rotation ticks, each row followed by its count of ticks
The counts run from 0 to 327.
[122 149 128 147  97 156 104 186  97  82 148 104 116 110 148 113 143 113
 142 135 141 134 108 140 204  86 122 153 104 118 113 150 106 115 108  84
  96 143 159 157 144 108 110 112 134 134 136 102  86 125  84] | 87
[173 140  83 180 136 113 124  99 132 154 139 162 130 126  74 174 104 145
 122 142  92 163 146 108 151 108 163 142 130 131 146 115 189 106 141 125
 108 131 146 103 121 143 119 105 127 158 121 194 150 124 165] | 100
[169  98 171 106 108 108 139 161 115  77 157 112  92 132 121 168 147 143
 125 155  94 148 150 154 187 116 141 171 144  97  72 113 132 151 130  99
  90 108 179 126 108 143 119 136 109 126 115 139 132 130 126] | 213
[166 101 162  87 110 120 139 155 126  93 166 119  69 134 122 170 161 153
 132 155  93 145 151 147 170 121 139 156 145  89  81 103 129 143 145  90
 106 114 182 122 114 158 136 127 125 124 105 158 137 133 120] | 212
[168 125 137 102 140  91 110 169 117 117 163 119 151  84 105 112  93 119
 131 182 177 154 111 130 179 127 153 152 112 113 101 103 108 100 103 144
 118 157 134 113  72  95 110 114 125 155 107 103 122 132 147] | 274
[123 130 129 119 171 100 141 147 138 176 128 176  85  79 122  81 112 127
 148 166 190 140 107 107 109 141 129 153 122 132 147 151 129 118 121 135
 121 167 138 129 127 149 141 147 146 131 134  60  71 113 101] | 200
[105 152 143 176 147 130 162 162 112 134 113 151 131 159 134 138 109 121
 125  70 139 112 100 141  70 155 147 111  71 146 158 123 110  71 150 137
 133 129 144 131 127 127 106 179 110 148 117 115 133 128 180] | 310
[148 139 107 130 111 153 145 139 126 132 130 151 114 152  96 167 140 104
  73  91  86 140 131 149  84 150 139 108 133 106 103 120 167 150 156 101
 127 147 170 124 161 159 151 158 116 140 127 182  97 156 180] | 57
[131 177 116 115  78 149 119 175  92 119 163 106 121 137 129 119 100 135
 127 147 133 102 161 150 163 142 119  97  93 139 125 147 159  95 153 110
 112 116 179 116 129 136 110 120 139 174 186 170 115 148 172] | 161
[153 160 137 126 104 164 106 117 131  82 129 137  90 110 117 123 115 126
 104 119 126 115 155 166 125 119 139  90 136 108  92 134 196 140 143 132
  97 166 136 114 114  91 134 208 132 126  92 131 105 114 187] | 264
[141 104 116 143 176 121 112 105 120 132 131 158 107 108 117 164 173 146
 149  98 156 173 103 113 146  73 140 174 122 116 122 119 122 111 125  99
  94 140 125 131  90  83 124  96 122 124  68 103 140  87 113] | 19
[111 151 121 130 140 150 117 148 104 100 114 151  96 109 134 130 146 120
  92 159 164 144 127 124 146  95 135 141 121 114 145 181 151 136 114  89
 100 181 159 146 158 114 113 119 147 115 138  82  34 106 118] | 11
[157 114  85 150 161 139 120 189  96 106 100 158 174 134  98 125 145 100
  67 105 147 181 124 124  85  97 115 129  87 145 111 136 118 104 120  85
 105 126 116 101 152 106 121 114 120 151 155 121 126 150 141] | 249
[ 74 122 131 149 144  76 131 101  89 186 128 157 153 143 119 164 127 139
 150  61 167 121  97 116 131 122 109 151 100 135 157 129 165 103 119 119
 104 112 137 129  86 112 125 101 112 139 100 119 135  93 145] | 225
[155 123 146 173 109 109 147 173 120 143 160 120 174 123 109 134  95 128
 164 125 114 138 104 118 129 151 146 141 101 132 130  72 141  80 119 138
 121  84 141 105 111 137 107 137  95 161 106 172 155 158 184] | 231
[124 144  97 158 133 117  99 139 132 166 162 131 111  70 118  98 108 104
 181 143 181 146  81 113 185 115 147 171 112 128 136 112 102  97 105 126
 135 155 133 142 109 124 136 112 154 149 100  99 106 116  76] | 277
[141 120 167 190 147 152 140 143 158 117  95 146 109  96 143 107 146 149
 134 123 104 133  95 114 134 115 160 148 131 119 146 140 140 142 136 123
  83 153 130 163 160 113 124 179  81 107  67  82  84 115 144] | 259
[164  96 138 136 154  99 168 188 129 155 103 149 114 132 102  90 116 154
 124 115  99 119 147 117 116 160 123 113 132 153 124 141 151 136 185 118
  88  87 140 145 130 172 159 147  76 147 174 122 151 130 131] | 50
[133 102 183  98 142 115 142 158  94  61 105 140  85 164 133 155 149 122
  89 114 121 124 154 161 113 112 120 142 120 111  91 152 162 147 131  99
  89 137 159 117 105 117 112 188 116 110 120  90 109 104 155] | 137
[140 153 137 123 115 159 113 125 118  66 124 138  98 117 120 127 115 127
 101  99 142 122 150 173 122 114 135  96 119 116  87 134 175 137 138 131
  99 162 137 109  95  73 119 204 127 129  99 112 113 114 187] | 265
[114 160 125 150 101 141 137 123 132 100 139 137 128 122 111 124 125 100
 110  93 168 145  85 138 103 110 158 104  86  90  85  97  70 133 100 122
 147 171 113 149 138  85 143 161 148 128  72 104  96 135 109] | 191
[127 139  95 216 120 129 130 114 139 157 100 180 141 131  84 116 126 128
 117 105 102 148 120  85 132  74 147 129  97 142 153 134 150 131 131 106
 108 119 105 134 180 163 161 137 131 138 135 139 125 122  73] | 175
[113 182 122 120  63 144 132 157 107 133 168 125 100 135 130 130  98 144
 146 167 127 101 154 133 161 135 127  99 100 137 131 138 170  86 145 113
 114 122 176 112 136 155 113 129 160 161 173 177 106 154 166] | 160
[163 140 103 178 149 126 141 129 137 141  92 167 119 148  81 117 104 152
  99 114  87 112 170 114 134 109 148  92  98 158 127 140 170 115 184 129
  91 117 114 123 143 146 153 171 101 149 144 148 175 119 142] | 178
[ 96 167 140 134 143 143 172 136 121 159 121 157 113 161 137 149 131 141
 122  99 143 105  91 112  79 164 143  95  73 122 154 116  94  81 161 117
 158 140 149 152 146 143 120 152 130 134  86 134 110 145 173] | 312
[174 118 118 124  95 102 135 171 109 132 139 133 189 111  77 120 148 145
 108 140 118 164 138 102 154  94 115 123 130 122  87 111 132 157 126  94
  89  81 105 131 149 123 154  77  93 152 149 143 139 160 124] | 170
[139 155 133  58 122  94 121  95 124 130 169 154 113 122  96 165 115 149
 106 190 173 140 133 122 148 102 151 125 107  87 108 107 119 117 120 133
 132 164 127 116  92 115 122 115 171 132  83 128 111 127 149] | 271
[149 116 126 145 148 107 116  77 154 160 147 163  95 100  99 165 157 171
 156 142 126 166 116 103 170  85 164 168 128  99 123  99 144 121 130 108
 104 135 117 127 102 126 144 112 133 121  50 135 139 108 103] | 21
[102 152 145 122  92  88 183 123  91 144 170 132 138 124 125 152 118 142
 159  94 197 135 101 132 118 142 126 123 116 100 125 118 108 136 109 123
 119 115 163 158 104  91 104  63 130 160 134 103  96 114 150] | 36
[155 142 168  64 102 141 156 195 123 124 141 111 151 126 126 112 135 142
  96 147 132 119 102 126 106 173 125  92 122 111  89 101  86 124 147 122
 140 132 137 145 139 123 139 153  91 137 104 131 109 178 197] | 316
[ 93 161 123 111  89 126 159 144 106 159 124 166 147 121 103 118 137 139
  95 130 164 134 123  99  88 114 104  86 117 123 135 150 140 157 124  88
 113 126 131 146 199 143 154 101 140 137 161 118  55 147 132] | 244
[153 125 116 106 116  77 133 120 103 161 124 130 167 153  74 158 125 131
  95  94  97 120 129 118 185 128 119 120 118 107  82 112 131 166 143 106
 113 105 121 167 117 135 181 112  86 130 123 154 167 134 109] | 298
[161 115 127 127 152  96 164 172 140 172  98 151 102 132  94 100 112 156
 131 127  94 113 153 104 125 142 119 108 117 151 113 139 131 131 199 122
  95  93 136 142 141 188 174 146  89 146 172 140 159 133 107] | 49
[131 129  97 111 190  98 163 154 128 182 114 174 118 127 105 128 146 136
 113 127 173 154  94  87  86 136 150 135  95 130 140 123  63 105 155 112
 146 146 139 149 138 155 146 101 138 139 126  93 114 138 103] | 123
[170 126 103 119 181 144 118 140 164 143  93 166 110 132  92 144 159 163
  83 158  90 143 129  89 137 102 155 115 103 128 113 115 109 109 184  97
 118 138 104 128 158 153 158 138 118 125  88 141 161 144 125] | 254
[135 159 129 214 131 137 168 105 131 135 133 124 125 142 126 156 119 153
 161  76 115 109 102 122 161 129 184 125  89 130 150 115  88  99 153 135
 130 124 144 183 128 114 111 117  99 150  82 140 159 111 135] | 105
[111 143 150 142 113 184 139 156 153 115 134 141  65 117 148  95 173 165
 153 127 134 135 112 110  87 102 125 100  99 118 106 108  83  97 164  80
 125 128 126 139 174 142 148 168 156 124  89 104 115 143  94] | 3
